Here are some points, one per row:
[ 1.7  0.9  0.3 -0.6 -0.4  0.2  0.7 -0.4  0.4  2.7  0.1 -0.8  0.3 -0.7
 -0.7  1.   0.3  0.8  0.5 -0.4 -0.5  0.3 -0.4 -0.1]
[ 1.1 -0.3 -0.7 -0.5 -0.4  0.3  0.   0.4 -0.7 -0.7  1.4  0.3  0.1 -0.7
  0.3 -0.3  1.9 -0.1  1.3 -0.6  0.9 -0.1 -0.1  1.8]
[ 0.3  0.5  0.1 -0.4  0.3  0.2  0.7 -1.3  0.5  0.1  0.2  1.1 -0.3 -0.4
 -0.9 -1.3 -0.5  3.3 -0.2  0.5 -0.4 -0.1  2.1  0.1]
[-0.3 -0.9 -0.7 -0.1 -0.3  0.2 -0.8  0.3  1.6  0.3 -0.1  0.2 -1.2 -0.9
 -1.4 -0.6  0.1 -0.6 -0.1 -1.1 -1.   5.8 -0.3  1.8]
[ 1.9  0.  -0.3 -0.1 -0.4  0.2  0.7 -0.3  2.1  1.1  1.3  2.4  1.4  0.1
  0.1 -0.3 -0.1 -0.9 -0.4 -0.2 -0.3  0.4 -0.9 -0.9]
[ 0.3  1.8 -1.   1.4 -0.3 -0.1 -1.2 -0.1 -0.5 -0.3 -0.5  2.1 -0.9 -0.1
  1.9  1.2  0.1  0.5 -0.2 -0.4  0.   0.1 -0.2 -0.3]
[-0.1 -0.2 -0.1 -1.  -0.7 -0.5 -0.3  0.8  0.3 -0.5 -1.  -0.1 -1.1 -0.6
 -0.1 -0.6 -1.  -0.3  0.3  0.   5.5  0.2 -0.6  0.6]
[-0.6 -0.9  0.   0.3 -1.8 -1.   0.2 -0.4  5.3  0.3 -0.1  0.7 -1.1 -1.1
 -1.1 -1.1 -0.7 -0.6 -0.7 -1.1  0.8 -2.3 -0.9  0.3]
[-0.6  4.4 -0.4 -0.4 -0.7 -0.4  0.2 -0.3 -0.6  0.9 -0.6 -0.7  1.  -0.4
 -0.9 -1.9 -0.9 -0.2  0.  -0.6  0.6  0.3 -0.8 -0.6]
[ 0.3 -0.4  0.1  0.   0.4  0.2 -0.6 -0.3  0.2  0.   0.1 -0.4 -0.4 -0.3
  0.3 -0.4 -0.4  0.3  1.3  2.   0.4  0.2  2.4 -0.3]
[-0.2 -0.3  3.  -0.7 -0.3 -0.2 -0.5  4.6 -0.4 -0.7  0.1 -0.4 -0.5 -1.2
  0.2  0.6 -0.9 -0.6 -1.3 -0.3 -0.7 -0.1 -0.4 -0.7]
[-0.4 -0.6 -0.6 -0.6  0.   0.8 -0.5 -0.4 -0.4  0.  -0.1  0.   2.7 -0.6
  1.3  0.   0.  -0.1  0.9  0.3 -0.3 -0.2  0.4  2.5]
[ 0.1 -0.2  2.  -0.8 -0.2 -0.1 -0.2 -0.7 -0.2 -0.1 -0.6  0.4  1.3  0.2
  0.4 -0.2  1.7 -0.3  0.1 -0.4  0.6 -0.5 -0.5  2. ]
[ 2.4  1.1 -0.6 -0.1  2.  -0.4  1.3 -0.1  0.6 -0.6 -0.6 -0.1 -0.7 -0.1
  1.1  0.6 -0.8 -0.7  1.7  0.5  0.3 -0.5  0.2 -0.3]
[-0.6 -0.9  0.4 -0.4 -0.5  0.3  0.1 -0.2 -0.4 -0.3 -1.3 -0.3  1.3  0.9
 -0.6 -0.2  2.   0.2  2.1 -0.4 -0.5 -0.2 -0.8  0.7]
[-1.   0.8 -0.4 -0.5  0.  -0.7  0.5 -0.1  0.6 -1.6  0.1  1.3  0.2 -0.5
 -0.8  2.2 -0.2  0.  -0.5 -0.6 -0.6 -0.5  3.4  0.2]
[ 2.3 -0.2  0.  -0.4 -0.6 -0.5  0.7 -0.5  1.8  0.6  1.2  2.1  1.2 -0.1
  0.  -0.3 -0.3 -0.4  0.2 -0.5 -0.4  0.5 -0.9 -0.9]
[ 0.9 -1.1 -1.1 -0.8 -0.5 -0.2  0.   0.8 -0.8 -0.7  0.  -0.5  2.8  0.6
 -0.3 -0.2  0.6  0.1 -0.3 -0.5  1.2  0.3 -0.2 -0.7]
[-1.1  1.6 -0.1  1.9 -0.7 -1.  -0.3 -0.4  1.   0.4  0.2  0.2  0.4 -0.7
 -0.7 -0.7  2.3  0.5 -0.3 -0.1 -0.8  0.7 -0.5 -0.8]
[-1.6  0.4 -1.3  0.7  3.   0.9  1.1  0.7  0.9  0.2  1.4  0.1  1.   0.9
 -0.5 -0.3 -0.4 -1.3 -1.   1.   1.1 -0.6 -0.3  1.2]
[ 0.7  0.  -0.9 -0.4 -0.1 -0.1  1.1  1.3 -0.4  0.  -1.1  0.5  1.  -0.1
 -0.1 -0.2  0.   1.2 -0.7  3.   0.7 -0.1 -0.1 -0.7]
[-0.6 -0.6 -0.1  0.6 -0.9  4.8  0.1  0.7  0.1 -0.7  0.9  0.6 -0.8 -0.5
 -1.  -0.4 -1.  -0.6 -0.6 -0.5  1.6  0.2  0.2 -0.8]
[ 0.5  0.   0.8 -0.3  2.7  0.6 -0.5 -0.2  0.6  2.  -0.8  0.1 -0.5 -0.4
 -0.9  0.9  0.   0.3  0.2 -0.2 -0.8 -0.3 -0.4  0. ]
[ 0.7 -0.1  0.5 -0.7  0.1  0.9  0.4  0.8 -0.3  0.9  1.  -0.8  0.  -0.4
 -1.  -0.1  3.8 -0.2  0.6 -0.1 -0.4 -0.2  0.3 -1.1]
[ 0.9 -0.3 -0.5 -0.3  0.2  0.6 -0.9  1.6 -0.2 -0.1 -0.2  1.  -0.7  0.4
 -1.2  0.5 -0.2 -0.7 -0.7  2.7 -0.5 -0.4 -1.1 -0.5]
[ 0.   0.  -0.3  0.1  2.1 -0.4 -0.7 -0.3  2.9 -0.7 -0.3 -1.1  0.  -0.1
  0.8  0.6 -0.3 -0.2 -0.2 -0.5 -0.8  0.8 -0.5  0.3]
[-0.8 -0.9 -0.1 -1.  -0.9 -1.2  0.6  1.8 -0.8  1.5 -0.2 -0.1 -1.  -1.
  2.6 -0.7 -0.6  0.5 -0.7 -1.1  0.1  0.3  0.   0.3]
[-1.3 -1.3 -0.7 -0.8 -0.9 -0.8 -1.4 -0.5  0.5  1.7  0.5  0.3  1.3  2.6
 -0.5  3.6 -1.1 -0.1 -0.3 -0.2  0.3 -0.5 -1.1 -1.1]
[-0.5 -1.7  0.1 -1.2 -0.9 -0.1  0.5 -0.9 -1.2 -1.2 -0.9  0.4  3.8 -0.5
 -0.9 -0.7 -1.4 -0.6 -0.8 -1.3 -1.  -0.3 -0.3 -0.9]
[-0.3 -0.9 -0.7 -0.7  4.4 -0.7 -0.6 -0.4 -1.  -0.7  0.1 -0.1 -1.4 -0.8
 -1.3 -1.3 -0.9  0.4 -0.5 -1.7  0.5 -0.9 -0.9 -0.8]
[ 0.1  0.1  2.1 -0.4  0.1  0.8 -1.   0.6  0.   0.1  0.8 -0.5 -0.5 -0.2
  0.4 -0.4 -0.2 -0.5  0.7  1.6  0.1 -0.7  0.3  0.9]
[ 0.  -0.1  1.   0.  -0.7  1.   1.   0.1 -0.6 -0.1 -1.5  0.1 -1.2  3.6
 -0.6 -0.5  0.4 -0.1  1.  -0.9 -1.  -0.1 -0.8 -0.4]
[ 0.1 -1.5  2.2  1.8 -1.   0.2 -0.2 -1.1 -0.8 -0.2 -0.2  0.1 -1.1  0.5
 -0.9  2.8 -1.  -1.  -0.1 -0.9  1.9  0.7  1.  -0.9]
[ 0.5 -0.2 -0.5 -0.2 -0.3  1.2 -0.6 -0.9  2.1 -0.4 -0.8 -1.2 -0.9 -0.2
 -1.  -0.7 -0.3  2.8 -1.5  0.1 -0.7  0.1  3.3 -0.9]
[-0.3 -0.9 -0.8 -1.3 -1.  -0.4 -1.1 -1.4 -0.6 -1.2 -0.2 -0.3 -1.4 -0.8
  2.6 -0.7  1.7  0.5 -0.1 -1.3 -0.8 -0.9 -0.9 -1. ]
[-0.1 -1.  -0.2 -0.6  4.3 -0.4 -0.8 -1.1 -1.8 -0.6 -0.5  0.4 -1.5 -0.8
 -1.6 -0.7 -0.9 -0.7 -0.5 -1.8 -0.9 -0.4 -0.6 -0.2]
[-0.6 -0.7  0.1 -0.6  0.7 -0.2  0.2 -0.1  1.2  1.8 -0.4 -0.5 -0.6  0.1
  2.5 -0.3 -0.9  0.4  0.1 -0.3 -0.4  0.6  1.  -1. ]
[-0.3 -0.5  1.6  1.3 -0.2  0.8  2.6  1.6 -0.6 -0.7  0.  -0.5 -1.   0.1
 -0.8  1.1 -0.6  3.  -0.4 -0.3 -0.9  0.6 -1.9  0.9]
[ 0.5 -1.2 -0.5  4.6 -0.5 -0.8  0.1 -0.5 -0.7 -0.8 -0.7 -1.2  1.1 -0.9
  0.9 -0.9 -0.9  0.3  0.7 -0.8  0.4 -0.8 -0.5 -0.2]
[ 0.8 -0.1  0.9 -0.4 -0.1  0.7  0.2  0.9 -0.2  0.5  0.2  0.2 -0.3  0.2
  0.6 -0.5  0.2  0.9  0.6  0.4 -0.7  0.1  0.4  2.2]
[ 0.5  0.1 -0.3  0.1 -0.6 -0.6  0.5 -0.2 -0.8  0.1  1.3 -0.7 -0.8  4.2
  0.  -0.8 -1.1 -0.5 -0.6 -0.6 -0.6 -0.1 -0.1  1.2]
[ 0.  -1.  -0.1 -0.2 -0.5 -0.4 -0.4 -0.3 -0.7 -0.7  0.  -0.2  2.8  0.6
 -0.1 -0.3 -0.1 -0.2 -0.2 -0.6 -0.7 -0.5  0.   1.8]
[-0.4 -0.3  0.  -0.1 -0.5  0.2 -0.5  1.5  1.1 -1.7  1.4  1.6 -0.6  1.4
 -1.2 -0.7 -0.9  0.4  3.7 -0.4 -0.3 -0.4  1.1 -1. ]
[-1.2  1.5  0.6 -0.7  0.7 -1.   0.9 -0.6  1.  -1.4 -0.2 -1.1  2.5 -0.1
 -0.3 -0.1 -0.3 -0.6  0.3 -0.5 -0.3  1.2 -0.2 -1. ]
[ 0.2  0.9  1.4 -0.5  0.9 -0.4  0.8 -0.9 -0.8  2.  -0.8  0.4 -0.7 -0.3
 -0.9  2.4 -0.6 -0.4  0.2 -0.6  0.3  0.4  0.4  0. ]
[-0.7 -0.3 -0.5  1.1  1.6 -0.8 -0.2  0.4  0.   0.4  1.4 -0.1  1.7 -0.3
  0.6 -0.3 -0.6  3.   0.2  0.3  1.8  0.6 -0.7 -0.3]
[ 0.1  2.3 -0.3  0.5 -1.3 -0.2 -1.8 -0.5 -0.7  1.5 -0.1 -1.   2.  -0.9
 -1.3 -1.3 -1.7 -1.  -0.3 -1.1 -0.7 -0.5 -0.5 -0.4]
[-0.5 -0.3 -0.7 -0.7 -0.3 -0.4 -0.1  0.2 -0.6 -0.2  0.2  0.3 -1.   1.3
 -1.1 -0.3  3.4 -0.4 -0.4 -0.6  1.4 -0.4  0.   0.2]
[-0.5  2.   0.   0.3 -0.4 -0.3 -0.4 -0.5 -0.9 -0.3  0.   0.5  1.4 -0.6
 -0.4  0.1  1.9 -0.3 -0.5 -0.4 -0.2 -0.2  0.  -0.8]
[-0.2  1.9 -0.7  1.5 -0.3 -0.3  0.4 -0.3 -0.7 -0.1 -0.1  2.  -1.1 -0.4
  1.6  1.   0.2 -0.1  0.6 -0.5 -0.1  0.1 -0.1 -0.1]
[-0.3 -0.4  0.   1.8 -0.7  1.1  0.8 -0.7 -1.1  0.4  2.7  0.3 -1.   0.8
 -0.5 -1.  -0.8  0.  -1.  -0.8  1.1  1.   0.8  1.2]
[ 0.5 -0.1 -0.5  0.3 -0.5  0.  -0.5  1.2 -0.2 -0.4 -0.9 -0.4 -0.4  4.1
  0.  -0.6  0.3  0.  -0.5 -0.6 -0.8 -0.3 -0.4  0.5]
[-0.2  0.  -0.6  0.1  2.2 -0.3 -0.2 -0.6  2.8 -0.5 -0.1 -1.6  0.   0.
  1.   0.7 -0.4 -0.6  0.2 -0.4 -0.7  0.8 -0.4  0. ]
These points spread out most along one direction. Take the direction at right angles to it along which they spread out most. Go by this last direction. Where along it does each point below lie, from 0 to 99? The average is 50, and the first point in the table lies past the average. One standard deviation of the points above along it is 16.
[-0.1 -0.1  1.2 -0.7 -0.3 -0.2 -0.2 -0.4 -0.2 -0.4 -0.3 -0.3 -0.4  1.2
 -0.5 -0.4  2.8 -0.6 -1.1 -0.4  1.6 -0.4  0.4  1.2] ~ 35
[-0.4 -0.8 -0.6 -0.9 -0.8  0.  -0.1 -1.6 -0.4 -1.   0.3 -0.9 -1.1 -0.7
  2.9 -0.6  2.1 -0.6 -1.  -0.9 -0.7 -0.2 -0.6 -1.3] ~ 55
[-1.2 -0.4 -1.2 -0.3 -0.5  0.6  0.5 -1.  -0.7 -0.2 -0.7 -0.3 -1.1 -0.8
 -1.2  0.  -0.4 -0.7  0.4  3.4 -0.7 -0.1 -1.2  0.1] ~ 46
[-0.3 -1.  -0.3  4.1 -0.4 -0.4 -0.3 -0.1 -0.5  0.4 -0.9 -0.5  1.4 -1.1
 -1.   0.3  1.7 -1.   0.2 -0.4 -0.6 -0.6 -0.3 -0.4] ~ 60
[-0.3 -0.4  1.3 -0.2 -0.4  0.  -0.7  0.5 -0.4 -0.5 -0.5 -0.2 -0.5 -0.5
  0.8 -0.8 -0.9 -0.3 -1.   2.6 -0.2  0.   0.   0. ] ~ 41
[-0.5 -0.5  0.7 -0.4 -0.7 -0.5 -0.2 -0.2 -0.7 -0.4  0.2 -0.6 -0.8 -0.7
 -0.1 -0.8 -0.7 -0.3  0.2  2.9 -0.6 -0.1  0.2 -0.7] ~ 44
[ 0.  -0.8 -1.2 -0.1 -0.5 -1.3  1.2  1.8 -0.3  1.8  0.7 -0.1 -0.7 -0.4
 -0.2  0.3  0.3 -1.1  1.  -0.6 -0.7 -0.3  3.9 -0.4] ~ 41
[-0.6 -0.8 -0.4 -0.5 -1.1 -0.9 -0.3 -1.3 -0.5 -0.7 -0.5  0.4 -1.1 -0.7
 -1.4 -0.7 -0.7  0.   0.   3.4 -0.6 -0.5 -0.7  0.3] ~ 46
[-0.7  0.4  2.6 -0.3  1.3  0.5 -0.1 -0.4 -0.3  0.5  0.4  0.3 -0.3  0.
  2.1 -0.1  0.4  0.2  0.6  0.9  0.5  0.3 -0.6 -0.6] ~ 45
[-0.6 -0.3 -1.2 -0.8 -0.7  0.4  1.2  1.  -0.6  0.5 -0.7 -0.4 -0.9 -0.7
  3.1 -0.3 -0.3 -0.7  0.5 -0.9 -1.2 -0.5  0.3  0.2] ~ 46
[ 0.3 -0.7 -0.6 -0.2  0.1 -1.4  0.1 -0.7 -0.7 -0.4  0.2 -0.8 -1.   0.
 -1.  -0.1 -0.3 -1.  -0.8  3.6 -0.8  0.  -0.3 -0.6] ~ 48
[ 0.4  1.9 -0.1  1.6 -0.4 -0.5 -0.1 -0.6 -0.7 -0.4 -0.3  1.7 -1.  -0.2
  1.8  1.   0.3 -0.2 -0.6 -0.4 -0.1  0.7  0.2 -0.3] ~ 49
[ 0.9  1.8 -0.2 -0.5  0.7  0.9 -0.2 -0.4 -0.7 -0.2 -1.1 -0.1  1.7 -0.3
 -0.7  0.8 -0.6  0.6 -0.3 -0.3 -0.3 -0.2  1.4 -0.3] ~ 66
[ 0.2  2.1 -1.3 -0.9 -1.2  0.   0.2 -0.5 -0.4 -1.1  1.  -1.8 -0.6 -1.
 -1.   4.4 -0.8  0.6 -0.1 -0.5 -0.6 -0.7 -0.9  0.2] ~ 53
[ 0.5 -0.1 -0.2  0.9 -0.4  0.7 -0.5  1.5 -0.5 -0.5  0.2 -0.5  0.2  1.3
  0.6 -0.3 -0.1  1.   0.1 -0.5  0.6 -0.5  0.   1.4] ~ 31
[ 0.3 -0.3  0.6 -0.6 -0.3  1.1 -0.5 -0.5 -0.3  1.2  0.4 -0.7 -0.5 -0.3
  1.9 -0.3 -0.6 -0.7  0.1  1.5  1.3 -0.2  0.1  0.4] ~ 41
